Questions about the array below.
1) Give the entry just right of -2.
2) Give the first entry of the largest entry's row.
3) Give the entry just left of the smallest entry.
4) Give the entry directly above the largest entry.
5) Give the second entry on the main diagonal.
6) Give the first entry in reading order.
7) Give the 2nd entry on the diagonal from the top-right corner.
8) Give the top entry of the column that holds the largest entry.
array([[  6,  13,  16,   4, -18,  10],
       [  7,  15,  15,  -1,  -9,   3],
       [ 23,  -8,  -2,   8,  20,  -1],
       [ 14,  -3,  -5,   5,  30,  -8],
       [ -3,   2,   0,   8,   4,  11],
       [ 11,   2,  10,   7, -24,   8],
       [  7,  16,  -5,   6,   1,  -6],
       [ 15,   0,   5,  13, -19,   2],
       [  7,   4,  28,   3, -39,  14]])
1) 8
2) 14
3) 3
4) 20
5) 15
6) 6
7) -9
8) -18

B =
[[ -7.723 -15.438  -2.417  -7.621  -9.120   1.428]
 [ -4.552 -10.798  -1.780  -5.640  -7.428   0.065]
 [ -2.802  -8.209  -2.332  -4.484  -8.253  -1.811]
 [  1.181  10.444  -2.455  -1.102  -4.305  -6.739]
 [ -1.092  -2.021  -3.673  -3.184  -4.643  -3.920]
 [ -2.116  -5.923  -4.320  -4.476  -6.287  -1.380]
 [ -0.729 -11.765   0.342  -2.720 -13.182  -1.729]
 [ -0.669  17.244  -3.476  -3.537   4.066  -5.177]
 [  0.418  -5.773  -0.524  -2.142 -10.460  -3.434]
 [ -4.095  -8.160  -2.170  -4.895  -8.499  -1.907]
 [ -5.355 -19.324  -1.973  -5.844 -12.027   1.057]
 [ -2.464   0.271  -2.738  -4.207  -3.582  -3.098]]
Counting starts at 1.
The entry in row 3 and column 1: -2.802
The bottom entry of the column that holds the largest entry?
Answer: 0.271
The entry in row 1 and column 3?
Answer: -2.417
The entry directly above -8.499?
Answer: -10.460
The entry just left of 0.342: -11.765
The entry just left of -5.773?
Answer: 0.418
The entry at row 1, column 1?
Answer: -7.723
The entry directly below -7.621 -> -5.640
The entry directly below the largest entry is -5.773
The entry just left of 0.065 is -7.428
The entry in the top-right corner -> 1.428
The entry in row 1 and column 2?
Answer: -15.438
The entry directly above the smallest entry -> -8.160
The entry directly above -2.142?
Answer: -3.537
The bottom-right entry?
Answer: -3.098
The bottom-left entry is -2.464
The entry at row 3, column 3 -> -2.332
The entry at row 2, column 3?
Answer: -1.780
The entry directly below -1.973: -2.738
The entry just right of -0.524?
Answer: -2.142
The entry directly below -1.092?
Answer: -2.116
The entry at row 2, column 2?
Answer: -10.798
The entry just left of the smallest entry?
Answer: -5.355
The entry just left of -4.305: -1.102
The entry just left of -6.287?
Answer: -4.476
The entry just right of -5.844?
Answer: -12.027
The entry at row 3, column 2 -> -8.209
The entry just right of the largest entry: -3.476
The largest entry?
Answer: 17.244
The entry just left of the largest entry: -0.669

data =
-39   20   10   29   19  -27   21   28   25   23   11  -20  -14   -7   12  -34
  0   -3   23  -12   13  -10   15   -6    0  -28   27   21  -11  -33   23    3
-16   -1   31    1   19  -26   24    2    3   -1   31   21  -33  -33   27   -9
Rows and columns are numbered from 1.
What is the top-right entry? -34
What is the bottom-right entry? -9
What is the entry at row 2, column 1? 0
The entry at row 1, column 1: -39
The entry directly below 13 is 19
The entry at row 2, column 3 is 23
The entry directly below -28 is -1
The entry in row 3 and column 2 -> -1
What is the entry at row 1, column 2? 20
What is the entry in row 3 and column 1? -16
What is the entry at row 1, column 3? 10
The entry directly below 15: 24
What is the entry directly above -9? 3
What is the entry directly below -20? 21
What is the entry in row 3 and column 3? 31

grid =
 -1   -4   -1   -2   -2   -2   -2   -1   -2   -1   -2   -3
-12   30  -26   -4  -34    4  -22   21   25    1    4   17
 -1   -3   -2   -4   -2   -1   -3   -2   -1   -3   -2   -1
-12   28  -27   -6  -34    4  -23   20   26    1    5   18
 -1   -3   -1   -2   -2   -2   -2   -1   -2   -1   -2   -2
  0   -4   -2   -6   -2    0   -5    0    0   -1    0   -1
  1   -5   -1   -6   -3    0   -4    1   -1   -1    0   -1
 -1   -3   -1   -2   -3   -2   -2   -1   -2   -1   -2   -3
 -1   -3   -2   -4   -2   -1   -3   -2   -1   -2   -1   -1
  0   -5   -1   -6   -4    1   -6    1   -1   -2    0    1
  0   -3   -1   -7   -5    1   -6    1    0   -1    0    1
-11   30  -26   -7  -31    5  -20   21   25    4    5   15
Counting starts at 1.
Which number is the entry at row 1, column 1?
Answer: -1
The entry in the bottom-right corner: 15
The entry in row 2 and column 1 is -12
Which number is the entry at row 3, column 1?
Answer: -1
The entry at row 1, column 3 is -1
The entry directly above -27: -2
The bottom-left entry is -11
Which number is the entry in row 2 and column 2?
Answer: 30
Which number is the entry in row 1 and column 2?
Answer: -4
Which number is the entry just left of 18?
Answer: 5
Which number is the entry directly above 17?
Answer: -3
The entry in row 3 and column 2: -3

W =
  3  51  18 -24
  5  12  27  23
-43 -22  -4 -45
  4   6  16  12
  3  41  10 -22
 22   5 -44 -58
Indices start at 1.
The top-right entry?
A: -24
The entry directly above -4?
A: 27
The entry just right of 4 is 6
The entry at row 1, column 3?
A: 18
The top entry of the column that holds the largest entry?
A: 51
The entry in row 1 and column 1?
A: 3
The entry at row 3, column 1?
A: -43
The bottom-left entry: 22
The entry in row 2 and column 2?
A: 12

X =
589,526,180,612,565
674,596,451,563,616
632,516,377,721,552
728,581,817,647,571
793,561,403,440,584
606,615,813,622,552
603,568,223,529,586
588,639,642,513,507
Which number is the 2nd-last entry, reading row by row?
Answer: 513
The bottom-left entry: 588
Which number is the smallest entry in the last column?
Answer: 507
The entry directly above 622: 440
The top-left entry is 589
Which number is the entry directly above 721?
Answer: 563
Which number is the entry directly below the largest entry?
Answer: 403
The 5th entry, reading row by row is 565
Which number is the third entry on the main diagonal?
Answer: 377
Which number is the largest entry in the first column?
Answer: 793
The 3rd entry in reading order is 180
Which number is the entry just right of the largest entry?
Answer: 647

M =
[[ 0.064 -0.018 -1.333 -1.182 -0.112  1.095  1.535 -0.178 -0.226 -0.207
   0.861  0.874  0.071  1.308]
 [-0.729  0.505  1.089  1.876 -0.105  1.452 -1.252 -1.284 -1.257  1.878
  -0.007  1.804  1.325  0.339]
 [ 1.273 -0.623  1.784  0.946 -1.066 -0.093  1.072 -1.455  1.778 -1.621
   0.471 -0.605  0.849 -1.297]
 [ 0.945  0.807 -1.091 -1.245  0.640  0.312  1.388 -1.462 -0.741  0.257
  -0.073 -0.559 -1.404  0.934]
 [ 1.311 -1.281  1.776  0.349  0.505 -0.152  1.333  1.126 -0.423  1.639
   1.798  2.029  0.758  0.782]
 [ 1.983 -0.179  0.349  1.868  1.370  1.999  0.125 -0.201  0.220 -1.611
   1.045  0.835 -0.851 -0.404]
 [ 0.487  1.097  0.042 -0.779 -1.646  0.626  0.544 -0.386  0.006  0.875
   1.733 -1.251  1.858  0.046]]
Read off the entry just left of 1.535.
A: 1.095
The entry just right of -0.423 -> 1.639
Read off the entry just left of -1.251.
A: 1.733
Read off the entry just left of -1.333.
A: -0.018
The entry just left of the smallest entry: -0.779
The entry just right of 0.874 -> 0.071
The entry just right of the largest entry is 0.758
The minimum: -1.646
The entry just right of the smallest entry -> 0.626
The entry just right of -0.386 is 0.006
